Each row has a name. Each question is about the rows just above it.

J_12: [162  54 172 121 120 120  96 142  86 112 151 125 109 116 119 131]
J_219: [160 145 173  63 104 171  38 157 101 143 151 115 126 135 115 110]
J_578: [108  54 172  64 104 171 182  98 164 166  73 124 109 131 135 104]
J_406: [140 142 127 124 153 100 124 124 113 154 131 132 140 180 166 114]
J_511: [162 190  76 139 119 120  96 142  86 112 151 114 146 116 119 131]
Go on from [124 109] to the end of its row. : [131 135 104]
After [ 54 172  64 104 171], its row goes on with : [182  98 164 166  73 124 109 131 135 104]
After [ 63 104 171], its row goes on with : [ 38 157 101 143 151 115 126 135 115 110]

J_241: [ 99 198 129  46]
J_406: [138 113 120  73]
J_12: [195 117 117 151]
J_578: [138 113 119  73]
J_511: [138 112 119  73]
J_33: [148 130 116 161]
J_291: [179 101 152 147]
After [113 120], its row goes on with : [73]
After [130 116], its row goes on with : [161]

J_511: [113 131 136 150 131 112 134 128]
J_639: [ 88 138 138 120 117 108 114 162]
J_118: [154 162 160 130 136 125 142 112]
J_33: [ 82 144 220 122 136 133 150 155]
J_291: [136 162 160 129 120 118 115 139]
J_241: [127 127 161 130 136 134 111 147]
J_406: [113 128 137 122 140 137 135 146]
J_578: [136 129 106 117 119 136 129 128]
J_219: [111 145 108 145  73 117 119 142]
The rest of the row after [160 130 136]: : [125 142 112]
Go on from [162 160 130] to the end of its row. : [136 125 142 112]
The rest of the row after [136 134]: : [111 147]

J_306: [129 177 141 129 128  79  42 110 155 128 117 131 130  53 164 127 130 127]
J_406: [129 129 128 114 100 129  72 129 126 170 122 131  75 132 128 137 161 127]
J_219: [124 177 128 128 128 129  57 116 163 128 128 154 106 132 174 147 130 127]
J_511: [117 129 128 114  93  79  57 119 170 142 111 131  83  79 128 127 161 127]
J_291: [122 177 141 114 128  79 131 129 126 171 128 131 122 132 128 132 130 119]
J_12: [129 189 141 114 128 129 131 120 170 142 111 131 130 132 164 122 130 112]
J_33: [129 177 128 129 100  89  57 129 126 171 128 131 130 132 164 122 130 111]
J_446: [129 129 128 120 100  69  72 106 155 128 128 177  99  79 164 127 161 105]
J_241: [120 129 128 129 107  99 131 113 148 156 130 162 114 132 174 151 161 127]
Go on from [129 107  99 131 113] to the end of its row. : [148 156 130 162 114 132 174 151 161 127]
The rest of the row after [ 57 119 170]: : [142 111 131  83  79 128 127 161 127]
Go on from [137 161] to the end of its row. : [127]
Go on from [119 170 142 111] to the end of its row. : [131  83  79 128 127 161 127]
Go on from [131 120] to the end of its row. : [170 142 111 131 130 132 164 122 130 112]
The rest of the row after [ 89  57 129 126 171]: : [128 131 130 132 164 122 130 111]
After [128 154], its row goes on with : [106 132 174 147 130 127]

J_406: [149 128 116 130 143 130 125 107 126 111 133 148 156 142 135 136 116 113
  92 141 180 153 135 113 102 129 104 125 132 167 148 199 186 117 143 110
 147 107 119 112 206  78  79 112 147 112 133 113 172 132 148  97 102]
J_118: [119 138 116 141 137 174 138 101 144 154 121 162 132 146 135 163 131 124
 127 117 153 145 144 150 102 107 105 120 133 128 148 148 124 127 126 117
 133 120 130 112 146 105 106 127 140 126 117 113 164 150 139  91 121]
J_578: [119 118 116 132 144 145 145  98 142 146 109 131 146 141 135 172 144 124
 154  97 179 153 135 113 102 120 133 123 133 151 161 179 170 146 140 117
 133 146 123 132 189  77  85 131 161 134 110 133 179 153 139  98  88]
J_511: [126 128 113 137 137 164 153 107 149 144 107 139 135 142 135 127 130 124
 127 131 156 142 143 150 102 126 118 121 136 124 158 166 138 128 131 107
 112 133 123  91 164  87 106 127 123 131 117 122 163 120 142 115 136]
Go on from [153 145 144] to the end of its row. : [150 102 107 105 120 133 128 148 148 124 127 126 117 133 120 130 112 146
 105 106 127 140 126 117 113 164 150 139  91 121]
After [131 156], its row goes on with : [142 143 150 102 126 118 121 136 124 158 166 138 128 131 107 112 133 123
  91 164  87 106 127 123 131 117 122 163 120 142 115 136]
The rest of the row after [180 153 135 113 102]: : [129 104 125 132 167 148 199 186 117 143 110 147 107 119 112 206  78  79
 112 147 112 133 113 172 132 148  97 102]
After [130 124 127], its row goes on with : [131 156 142 143 150 102 126 118 121 136 124 158 166 138 128 131 107 112
 133 123  91 164  87 106 127 123 131 117 122 163 120 142 115 136]

J_446: [140 126 116 101 149 153 102  99 137 125 122 134 133 139 158 152 142 110
  99 106 111 113 116 127 154 140 121 135 148 106 144 133]
J_406: [120 157  64 146 126 150 168 143 104 131 141 132 143 146 136 112 137 184
 137 109 124 131 121  97 143 123 111 154 151 145 165 129]
J_291: [155 109 163 104 148 131 123  91 122 117 169 136 107  89 119 146 181 102
  83 108 125 119 111 159 170 136 126 154 151 146 165 130]
J_241: [140 126 116 101 148 130 216 156  71 122 165 136 120 136 104  76 148 192
 137 104 135 149 110 106 152 131  87 143 151 100 117 131]
The rest of the row after [146 126 150]: : [168 143 104 131 141 132 143 146 136 112 137 184 137 109 124 131 121  97
 143 123 111 154 151 145 165 129]
Go on from [140 126 116 101 149] to the end of its row. : [153 102  99 137 125 122 134 133 139 158 152 142 110  99 106 111 113 116
 127 154 140 121 135 148 106 144 133]
Go on from [109 124 131 121] to the end of its row. : [ 97 143 123 111 154 151 145 165 129]
After [151 145], its row goes on with : [165 129]
The rest of the row after [151 100 117]: : [131]
The rest of the row after [112 137 184]: : [137 109 124 131 121  97 143 123 111 154 151 145 165 129]

J_578: [144 134 120 122]
J_306: [155 115 120 122]
J_446: [156 115 120 122]
After [144 134 120], its row goes on with : [122]
Go on from [155 115] to the end of its row. : [120 122]
Go on from [144 134] to the end of its row. : [120 122]
Which row holds [155 115 120 122]? : J_306
Go on from [156 115] to the end of its row. : [120 122]

J_291: [114 106  42 117 103  98  96 150 209 184 207 141 142  70 114 126  46 151
 147  51  53  94 191 159  49]
J_406: [134 192 122 144  75  48  68  68  65 132 182 141 132 182  62 172 194 106
 152 174 106 194 104 124  49]
J_639: [114 106  42 117 103  98  96 150  60 184 207 141 142  70 114 126  46 151
 147  51  53  94 191 159  49]
J_511: [170  43 174 164 140 168  51 140 180 205 151  68 142  91 114  54  98 152
 148 173 208 130 108 107  67]
J_446: [104 134 114  82 164 208 115 114  89  57 104 122 202 116 149 119  95 153
 148  69 145 116 108  91  42]
Go on from [68 68 65] to the end of its row. : [132 182 141 132 182  62 172 194 106 152 174 106 194 104 124  49]
Go on from [152 148] to the end of its row. : [173 208 130 108 107  67]

J_306: [218 218 100 181 122]
J_12: [195 187 100 165 202]
J_578: [ 39  40  74  79 199]
J_406: [217 218 100 180 122]
J_33: [200 195  74  80 192]
Go on from [74 79] to the end of its row. : [199]
After [200 195  74], its row goes on with : [ 80 192]
The rest of the row after [195 187 100 165]: : [202]
Go on from [39 40] to the end of its row. : [ 74  79 199]
The rest of the row after [100 181]: : [122]
The rest of the row after [217 218]: : [100 180 122]

J_219: [ 54 151 148 127]
J_511: [ 72 149 163 164]
J_306: [114 120 186 189]
J_241: [124 151 136 135]
J_578: [124 145 141 126]
J_33: [122 150 137 132]
J_118: [ 90 121 186 189]
J_12: [ 87 131 123 101]
J_406: [ 46 151 137  74]
After [114 120 186], its row goes on with : [189]
After [151 148], its row goes on with : [127]
Go on from [122 150 137] to the end of its row. : [132]
The rest of the row after [131 123]: : [101]

